Each named turn below is shown by a few rows before and after it. Which turns, in which order, take the first row of each later pair to the second? The first pair is answered.
turn Pidib:
[ 25  11  15 -11 -21  -8  -6  -2  -2  10  18  -6  10  -3   6 -26  24] |-> [  6 -14 -11  12 -18 -17   4 -30   4 -15   6 -13   8   8  16 -15   5]
[-11   5  20   2 -19  -9  24  10  18 -23  18 -18 -21 -10   6 -13  20] |-> [-13  -5   6  12 -21 -10  32   9  26 -29  14 -12 -21  -1   4  -7   4]
[  2  -1  -9   5  17  -4  -6 -28 -11  12 -10  48 -11  -3  10  35 -24] |-> [ 14  21  10 -13  16  -2 -18 -13 -18  25  -5  49 -13  -9   3  24  -9]
turn Mumap:
[  6 -19 -29  17 -27  11  25 -15  14 -17 -13 -14   2  15   0  -2 -27] |-> [  7 -24 -30  21 -24  14  20 -22   5 -15 -15 -17   1  18   1  -1 -24]
[ 19  35  11  27 -28 -42  -1 -12  70 -45  17 -18  -4 -18  26 -32  -8] |-> [  4  35 -16  35 -25 -32   8   4  73 -43   1   0   1 -15  18 -18 -45]
[ -1  -5   1   6  -8   3  12  22 -16  -9  -2  -7 -19  -1   3 -22  -6] |-> [  0  -4   5   1  -6   6  16  24 -11  -7  -1  -6 -21   0   1 -25  -7]
turn vavo:
[  5   0  23 -20 -14   0   5  41 -28  22  -5   4 -21  10 -23 -29  14] |-> [ 41   1  43  -6 -21   0   3  24  -9  17   9   3  -2   6  -6 -22  30]
[  6  46  19 -32  -4 -16 -21   4  11  -2  23 -20  16 -27   4  -6  38] |-> [ 11  35   8 -16   2 -15 -18 -22  20 -12  21 -15  33 -26  16  10  29]
[ 24 -19 -22   2 -11  11  30  58  -3  16  -9  -7 -27  27 -18  -7  14] |-> [ 44 -15 -10   5 -21   9  33  52  10  16  -3  -9 -17  24 -12  -8  24]
turn lapu:
[ 34 -15  21  28   9  22  -7   0   5  19   5 -24  22  14   8  21  42] |-> [ 34 -10  22  22  13  16 -10  -3   1  18   8 -29  23  14   8  19  47]
[  1   5  29 -22 -24 -21 -11  -2   2 -21  16 -44 -27   0   4 -39  55] |-> [ 23 -42  19  20 -38  12  32  20 -13 -13  -8 -11 -32  35  -6 -40  17]
[-14  -2 -37   5  17   8  24   1  -3   8 -12  38  13  10  -9  12 -40] |-> [-21  29 -33 -19  29 -11 -11 -22   3   5   4  21  21 -12  -3  20 -23]
Pairs:
Each pair is 2 to 3 turns apart.
[-26 -14 -21  -7  12  -1  -3 -15 -20  -6 -15  -4 -14  10   0  -1   0] |-> [-14 -22 -18   7  -2  -8  20 -10  -2 -19 -19  -3 -16  13   2  -4  -4] -> vavo, vavo, Pidib
[ 45  18  21   8 -11  20   1  12   6   9  11  27  31   1 -14 -10 -10] |-> [  4  33  -8 -13  15   2 -32 -27   4  -1  17  12  38 -14  -5  11 -10] -> vavo, vavo, lapu
[-18 -21  -1 -11 -40 -25  11  27  14 -30  -8 -14 -50 -38   0 -28  35] |-> [ -9 -12  -7  -3 -42 -10  30  60  16 -15 -17  14 -41 -35 -11 -17   2] -> Pidib, Pidib, Mumap
[-29 -24 -44 -26  -7 -30  13  -5 -13 -33  -1  -7 -25   2  10 -17   2] |-> [  9 -32 -29  -3 -33 -24  37  10  14 -35   2   7 -16   2  15 -19  -2] -> vavo, vavo, Pidib
[-15  -4  19 -24   0  -9 -26 -29  -9  -6  12 -25 -12  -3   6 -11  41] |-> [-25 -18   3 -11   9  -3 -26 -48 -10 -13   3 -19   2   7  10  10  20] -> vavo, vavo, vavo
[ 28   3   9   2 -22 -18   5   0  32 -15  -1   1   9 -13  17  11   2] |-> [-25  -2 -26  -7  -8 -17  10  11   3 -13 -18   7 -11  -1   1  11 -28] -> vavo, vavo, vavo
[  1  18   4  -3 -20 -17 -31  -6 -11   4  11 -35 -15   2   5 -31  34] |-> [ 11   1  -4  19 -17 -14 -34 -43   0 -10   6 -27   9   8  20  -7  20] -> vavo, vavo
[37  2 27 12 -8 13 -6 -1  2 16 20  8 13 -2  6 -1 17] |-> [  5 -24 -12  33  -4  12   2 -15  -2   3   1  12   5  19   9  11 -25] -> Pidib, Pidib, vavo
[-11 -28 -41  -3  25  28 -35 -59 -31 -13   9  -8  22   8  -2  22  -3] |-> [-17 -60 -30   5   7  37  -5 -27 -51 -15  -2 -11 -12  29  -7  -8   0] -> lapu, lapu, lapu
